rotation ticks, each row followed by its count of ticks:
The counts run from 0 to 223.
[-2.83 -1.41 -2.17  0.33  2.13 -2.73 -1.63 -0.88  0.15 -1.31  4.26 -0.49
  1.36 -0.23 -2.77  2.32  2.46 -0.12 -1.10  2.56 -0.47  0.65 -0.05  1.59
  0.96  2.38 -0.51  0.68 -1.52  0.36 -1.26 -1.60  3.11 -1.13  3.74  0.89
  0.31  0.16  1.26 -2.14  0.70 -0.50  0.87 -1.35 -0.33  0.04  0.46]
108
[ 0.03  1.90  0.31  0.70  0.78 -2.06  1.54 -0.54 -0.20 -2.49  1.38 -1.18
  3.38  1.77  0.99 -1.24  1.15 -0.04 -0.13  2.07 -2.55  0.51  1.16 -1.40
  1.73 -2.31  0.82 -0.52  2.79  1.62  0.50 -2.43 -2.49 -2.00 -1.52  1.10
  2.67 -1.51  0.28 -1.21  4.47  3.83  0.65  0.59 -0.38  1.46  1.19]
79
[ 1.91  2.43  1.21 -0.59  2.30 -1.70 -1.28 -0.27 -2.80 -0.82  1.19 -0.89
  1.41 -3.44  3.95  3.56  1.27  2.47 -0.29  0.06 -0.37 -0.54 -1.18 -1.52
 -1.29  1.99  1.75 -2.03 -0.28  0.38 -0.46  1.93 -2.37  1.48  1.58  0.30
 -1.20  3.49  0.69 -1.01  2.29  1.20  1.19  1.38 -1.93  0.11  1.51]
55
[ 1.44  2.52  0.80  0.24 -0.48  1.22  0.53  1.34  0.48  2.22  1.76 -0.45
  0.88 -1.25  1.98  1.03 -1.97  1.02  0.10 -4.52 -1.83  2.88 -0.52  3.57
  1.77  0.80  0.18  1.57  1.50 -1.04 -2.77 -0.35 -2.26  1.95  1.48 -2.57
 -0.05  2.07 -2.48  0.05  1.74 -1.45 -0.78 -0.10  2.09  0.90  0.17]
31
[-1.90 -2.21 -2.89  0.32  0.78 -1.29 -0.34 -0.74  0.65 -1.37  3.17 -0.68
  0.79 -1.02 -3.32  2.36  2.99 -1.38 -2.93  3.03 -0.30  1.90 -0.30  1.45
  1.60  1.00 -0.47  0.95  0.07  1.98 -1.40 -1.37  3.88 -1.29  2.12  2.12
  2.17  1.72  1.14 -1.27  0.49  0.03  1.80  0.01  2.00 -0.68  1.02]
107
[ 1.98  1.73  0.51  0.93  0.47  0.59  0.29  1.02 -0.92 -0.66 -1.30 -0.88
  1.87 -2.98  1.99  2.58  1.99  1.91 -0.45 -2.01 -1.77  1.05 -0.35 -0.89
  0.43 -0.27 -0.15 -0.92  1.55  1.25  0.68  2.53 -3.46  1.34 -1.14 -0.47
  1.99  4.09 -0.07  2.27  2.51  1.67  1.14  0.93  2.48  0.04  2.30]
53
[ 0.43  0.66 -0.58  0.08 -0.39 -3.58  0.18 -0.07  1.26 -3.12  3.04  0.83
  2.92  0.97 -2.38 -0.34 -0.76 -0.43  0.92  0.31 -0.64  0.25 -0.93 -1.04
  1.68  2.97  2.70 -0.35 -0.15  1.24 -1.52 -2.58  2.39  1.63  1.27 -0.08
 -1.10 -0.91  4.48 -1.45  1.67  0.27  2.41  0.42 -2.44  0.61  0.94]
93
[-0.46 -0.79 -3.01  0.53  0.17 -0.83  0.61 -1.21  0.96  0.05  1.51  0.51
  1.15  0.94 -4.34  0.74  1.97 -0.91 -2.54  1.05 -0.50  2.35 -0.58  3.07
  2.83 -0.32 -1.08  1.25  1.78  2.22 -1.99 -2.45  2.61 -1.24  0.34  2.45
  2.95  0.44  1.31  0.15  0.57 -0.20  2.65 -0.72  3.03 -0.47  1.45]
106
[ 1.78  1.27  0.29 -0.39  0.54  0.04  0.31 -3.78 -1.20 -0.89  0.27 -1.73
  0.02 -1.78  0.32  2.20 -0.28  1.00 -2.21  1.30 -1.10  1.37  0.34  1.37
  2.20 -1.18 -1.04 -0.20  3.08  2.39 -2.74 -0.15 -0.98 -0.12  1.72  1.76
  2.64  3.76 -0.76 -0.40  3.66  2.05  1.86  0.19 -0.48  0.49  3.58]
207
[ 1.24  0.73  2.37 -1.00  0.32  0.59 -0.24  0.13 -2.65  2.02  2.66  2.87
  1.44 -2.32  2.03  2.23  0.47  2.17  0.95 -1.95  2.45  0.20 -2.63  4.17
  1.25  0.62 -1.49 -0.26 -1.52 -0.97 -2.54  0.63 -1.12  2.54  2.14 -2.39
  0.41 -0.33 -0.81  0.83  1.77 -1.36 -1.39 -1.86  0.97  2.32 -0.79]
35
[ 2.11  0.16 -0.41 -0.27  1.66 -1.49 -0.38 -3.35 -2.23 -2.53  0.62 -1.33
  0.91 -2.41 -1.26  3.28  2.10  2.74 -2.44  2.41 -1.61 -0.53  0.27 -1.33
 -0.24  0.45 -0.92 -2.81  1.28  1.78 -2.04  1.68  0.02  0.33  1.59  2.37
  2.33  4.41  1.61 -0.67  1.41  1.23  1.46  0.54 -0.60  0.43  2.58]
213
[ 1.63  2.28  3.08  0.58  2.06  1.34  1.17  0.11 -2.14  0.71  2.14 -0.99
  1.57 -1.04  1.77  0.57  0.24 -0.13 -0.11 -0.99 -0.13  0.93 -0.51  2.36
 -0.15 -1.30 -1.99  0.57  1.64  0.90 -0.82  2.35 -4.24  0.47  0.47  0.19
  2.65  0.72 -3.14  1.66  3.66  2.24 -2.88 -1.58  2.17  2.07  0.62]
42
[-1.87 -0.08 -0.45  0.19  2.31 -3.47 -0.28 -0.40 -0.23 -1.84  4.49  0.89
  2.64  1.46 -4.04  0.69  1.69  0.05  0.15  1.21 -1.53  1.50  1.43  1.64
  0.53  2.19 -0.51  0.13 -1.50 -0.12 -0.87 -3.30  2.64 -1.54  3.14  0.26
  0.89 -2.27  1.87 -1.91  0.12 -0.25 -1.04 -1.90 -0.35  0.68  1.08]
109
[-0.46 -0.76  1.27  0.67  2.62 -2.41 -1.34  1.34 -0.65  2.15  1.77 -1.96
 -0.11 -1.40  1.38 -0.54  4.53  2.01  1.89  1.57 -0.09 -1.81  0.62 -1.34
 -2.20  4.41 -0.22 -1.56 -1.40 -1.89  0.32 -0.56  0.87 -0.30  1.55  0.86
 -0.61  3.17 -1.93 -2.97 -1.53 -1.24 -0.74 -2.54  3.00  0.40  0.28]
145
[ 2.06  2.47  1.95 -0.80 -0.01  0.04  2.21 -2.47 -1.17 -1.55  1.59 -0.57
  1.05 -0.25 -0.40  0.63 -2.46 -1.28 -0.78 -0.25  0.03  2.30 -0.87  1.24
  2.13 -0.87 -0.31  2.08  2.95  2.98 -2.11  0.23 -1.91  0.49  0.94  0.88
  2.05  1.53 -0.24  0.64  4.46  1.03  0.46 -0.40 -0.51  1.46  2.50]
201
[-1.59  2.34 -0.06  1.54  0.60 -1.75  1.84 -0.69  3.12 -0.31  1.78 -2.66
  0.46  2.55 -3.58  1.07  1.05 -1.04  0.18 -0.14 -3.41  2.94  2.42  0.92
  0.44  1.40 -1.10  0.68  1.19 -0.01 -0.13 -1.89  0.02 -2.06 -0.25  1.55
 -0.30  1.02  0.99 -0.81  0.24  0.19 -0.83 -3.21  2.19 -1.27  3.65]
116
[-0.35  1.65  4.31  1.72  1.46 -1.50  1.32  2.20  1.21  2.22  0.57  0.20
  1.02  1.43  1.25 -1.46  1.96  1.22  3.77  0.05 -1.32 -1.54  1.63 -1.20
 -0.64  2.95 -1.84 -0.83  0.38 -1.95  0.91 -1.26 -0.80 -0.56 -1.94  0.20
  0.38  1.46 -0.77  0.72  0.77 -0.41 -2.42 -3.23  3.28 -0.61  2.54]
147
[-2.43 -1.01 -1.47  2.74  1.37 -2.15 -0.07  0.37  1.07 -3.29  3.65 -1.26
  0.55  1.57 -3.60  2.42  2.45  0.93  0.23 -0.16 -2.02  2.08  1.16  0.81
 -0.61  2.32 -0.98 -1.58 -2.10  0.17 -1.06 -2.17  2.38  0.34  2.05 -0.74
 -1.17 -0.73  0.85 -2.19 -0.76 -0.23 -1.18 -3.07  1.07  0.83  1.39]
114
[ 3.42  2.66  2.44 -0.60 -0.17 -1.15  0.82 -0.72 -1.36 -0.97  2.06 -0.15
  2.12  0.10 -0.90  0.45 -3.62  0.41 -0.66 -1.63 -0.94  1.58  0.37  0.75
  2.57 -0.39  0.34  2.41  2.02  1.37 -2.63 -0.37 -2.28  1.51  1.94 -1.01
  1.53  1.15 -0.31 -0.65  4.49  0.71 -1.16 -0.42 -1.04  1.82  2.03]
200
[ 1.03 -0.55 -3.47 -0.13 -1.21 -2.05  0.75 -1.44 -0.40 -2.86  3.58 -0.22
  0.97  2.72 -2.38 -1.41 -0.70  0.46 -0.36 -0.07 -0.58  1.34 -1.98  1.21
  0.67  1.34  1.95 -1.85 -0.49  1.40 -2.79 -3.74  2.18  1.03  2.34 -0.82
 -1.15 -2.03  2.68 -3.58  0.72 -1.59  2.54 -0.70 -0.64  1.06  0.87]
98
[-1.20 -1.02  2.66  1.01  0.99  0.20 -0.59  1.23  2.34 -0.65  2.88  1.09
  1.25  1.95 -3.36 -0.67  0.62 -0.77  3.17 -3.54  0.59  2.07  0.11  1.15
 -0.89  3.61 -0.63  1.90 -0.92 -1.49  0.17 -2.43 -0.38 -1.05  1.60 -0.70
 -1.35  1.18 -1.63  0.45  1.16 -1.28  0.56 -3.84  3.05  0.00  3.43]
131
[-2.21  0.33  1.94  1.93  0.86  0.86  1.06  0.04  1.86  2.36  1.66 -1.98
 -0.56  0.07  3.77  0.36  4.66 -1.62  1.23  2.11  1.02 -0.46 -2.12 -0.54
 -2.85  1.69 -1.58 -0.65  0.17  0.49  1.90  1.36 -0.44 -0.16 -2.98  0.42
 -1.09  2.15 -2.89  0.43 -0.34  1.09 -1.04 -1.76  4.93 -0.06  1.33]
149
[-0.62  1.02  2.59 -0.69  0.86 -1.66  0.00 -0.16 -0.72  3.54  1.86  3.52
  0.75  0.95  0.58 -1.28  3.99  1.20  2.70  0.05  1.03 -1.70 -0.30  1.74
 -1.54  3.09 -1.55 -1.22 -1.10 -2.46 -1.03 -2.58  0.83 -1.03  0.74  0.40
  1.15 -0.34 -0.60  1.25  0.28 -1.08 -1.92 -3.98  2.52 -0.99  2.05]
141
[-2.56  1.90 -0.69  0.72  0.75 -0.81  2.54 -3.14  2.93  0.80  1.34 -2.36
  0.06  1.48 -1.82  2.67  1.59 -2.36 -0.67  2.14 -1.90  2.25  0.06  1.53
 -0.30  1.35 -0.76 -0.64  0.87  1.56 -0.43 -0.41  1.13 -1.47 -0.27  2.59
 -0.74  1.82  1.17 -0.08 -0.67  0.57 -0.14 -3.10  2.32 -2.11  4.45]
117
[ 0.70  1.24  0.13  0.16 -0.27  2.46  2.01 -1.23  0.52  1.72  2.06 -1.58
 -1.24 -2.57  3.83  1.52 -0.86 -2.11  0.26  0.56  2.15  1.12 -4.97  2.76
 -0.06  1.87 -0.85 -0.35 -0.42  1.13 -2.06  1.94  0.56  3.47  0.44 -1.08
 -2.20  3.67 -0.74 -0.19 -0.16 -0.83 -1.51 -0.51  2.13  1.45  0.15]
28
[ 0.03  0.23  1.82 -0.01 -0.45 -1.19  1.08  2.11  1.57  3.08  3.50  2.86
  1.24  1.80  0.17 -2.67  1.87 -1.49  3.24  0.54  0.83 -0.18 -1.44  1.36
  1.00  2.10 -1.93  1.45 -0.37 -0.50 -2.11 -3.16  2.35  0.25 -0.26 -0.25
  1.14 -1.74  0.02  1.28  1.21 -0.67 -2.50 -1.53  3.19  0.52 -0.83]
4
[ 1.06  1.14  1.32  0.53  1.81 -0.49 -0.22 -1.89 -3.31 -2.21  1.91  2.50
  3.06 -0.12  0.17  2.49  2.40  3.10 -1.00 -0.93 -1.10  1.13  0.86  1.60
  0.46 -1.75 -1.39 -3.15 -0.11  0.14 -0.81  0.23 -1.68 -0.91  1.95 -0.86
  2.90 -2.30  1.17  1.36  3.50  2.16 -0.29 -0.83 -1.15  2.23  2.39]
210
[ 2.80  0.48  0.54  0.11 -0.62 -0.49  0.41 -1.30 -3.13 -2.49  1.36 -0.74
  1.66  0.22 -0.72  1.04 -0.91  3.41 -1.50 -2.60 -2.20  2.15  0.43  2.44
  1.70 -1.41 -0.07 -1.06  1.46  0.93 -3.73 -0.40 -2.90  0.95  2.62 -2.35
  2.22 -0.21 -0.77 -1.78  3.77  0.83  0.11 -0.80  0.22  3.00  2.15]
205
[ 2.06  0.55  1.96  0.10  1.04 -1.28 -1.24 -0.38 -2.45 -4.00  1.06 -1.23
  0.92 -0.70  3.03 -0.51 -0.76  3.22  0.96 -2.29 -0.19 -0.28 -1.70 -1.90
 -1.16  2.13  2.55 -2.75 -0.05  1.12 -0.87  0.30 -2.71  2.47  1.93 -1.84
 -1.33  2.19  0.11 -2.36  3.38  0.57  1.84  1.03 -1.28  1.77  1.84]
61
[-1.84  0.63  2.71  0.33  0.63  0.96 -0.57  0.06  1.89  0.87  3.09  0.06
  0.68  1.75 -1.93 -0.65  0.47 -2.01  1.23 -2.13  0.17  2.49 -0.75  1.20
 -1.04  2.80 -0.28  2.98 -0.14 -0.44 -0.07 -0.49 -1.88 -2.86  1.19  1.04
 -0.28  0.65 -2.48  0.60  1.44 -0.60  0.19 -3.76  3.92 -0.77  2.69]
132
[ 0.22 -0.84 -0.79  1.19 -0.32  0.64 -0.14  1.89  1.59  2.49  3.50 -1.63
 -0.23  0.05  0.71 -2.49  3.02 -2.34  0.49  2.56 -0.14  0.94 -2.11  0.71
 -0.26  1.43 -0.92  2.13  0.77  1.32 -0.99 -0.95  2.17  0.34  1.30  0.74
  1.21  2.22 -3.30 -1.44 -0.50 -0.66 -1.17  0.08  6.06  1.48 -2.56]
6
[-0.56  1.48 -2.22  1.50 -0.15 -0.47  1.03 -0.01  0.08  2.32  3.35 -1.49
 -0.21  0.06  3.73  0.34  2.26  1.59  1.08  2.64 -1.37  0.37 -1.55  2.59
 -0.75  1.78 -1.02 -1.81 -0.97 -0.98 -1.57 -1.60  2.29  2.16  1.36 -1.31
 -1.59 -0.07 -1.53 -2.31 -1.68 -1.15 -2.83 -1.94  2.32  1.00 -1.83]
13
[ 3.72  0.19  0.06 -0.60 -1.43 -0.37 -0.53 -0.95 -2.61 -1.07 -0.53  0.88
  1.95 -0.37  0.81 -2.06  0.46  3.49 -0.21 -2.66 -1.20  0.47 -0.50  0.45
  2.03 -1.51  2.02 -0.78  2.45  1.39 -2.77 -2.02 -2.93 -0.11  0.49 -0.27
  3.48  0.82  0.17 -0.37  3.64  1.50  3.99  1.40  1.49  0.86  2.50]
68
[-0.95  1.80 -1.66  0.77 -0.53 -0.17  0.29  0.70  1.85  0.54  2.03  0.03
  1.02  2.81 -3.34  2.48  2.49  0.06  0.33 -3.42 -3.10  2.98  0.67  1.76
 -0.72  1.14  0.05 -0.37 -0.52  0.53  0.49 -0.30 -0.42 -1.60  0.79  0.11
  0.41 -0.23  1.40 -0.09 -1.76 -1.66  0.19 -1.94  4.96 -1.78  2.65]
121
[ 2.03  2.50  1.10 -0.70  0.88 -0.53  1.01 -2.98 -3.59  0.42  0.02 -0.13
  0.84 -2.29  4.06  2.63  1.36  3.74  0.45  0.44 -0.65 -0.68 -1.70  1.64
 -1.28  1.19  0.24 -3.88 -0.21  0.16 -1.22  1.74 -1.73  2.12  0.15 -0.36
 -0.48  1.60  0.60 -0.65  0.58  0.36 -1.39 -0.90 -0.66  0.60  1.89]
50
[ 2.30  1.88 -0.60  0.90  0.24 -2.22  1.42  1.04 -1.63  0.45  2.32 -2.87
  0.87 -2.52  2.95  1.70  0.01  1.76 -0.56  2.75 -1.26 -1.73 -1.18 -0.42
  0.39  0.79  0.00 -2.05 -0.16  1.05 -1.54  0.21  1.11  4.64  0.47 -1.46
  0.95  2.30  0.86 -2.42  0.87 -0.26 -2.66  0.97  0.21  3.00 -2.36]
182
[ 1.69  1.42 -1.05  1.11 -0.32 -0.56  0.35  1.87 -1.03  2.72  0.99 -1.29
  0.90 -2.94  3.46  0.11  2.03  0.29 -1.33  2.21 -1.77 -0.06  0.05  1.21
  2.37 -0.79 -0.03  2.19  1.91  1.05 -1.80 -0.65 -0.37  1.53  0.15 -0.83
  2.83  2.82 -2.65 -1.56  1.52  0.35  0.31  2.06  4.16  1.20 -2.93]
175
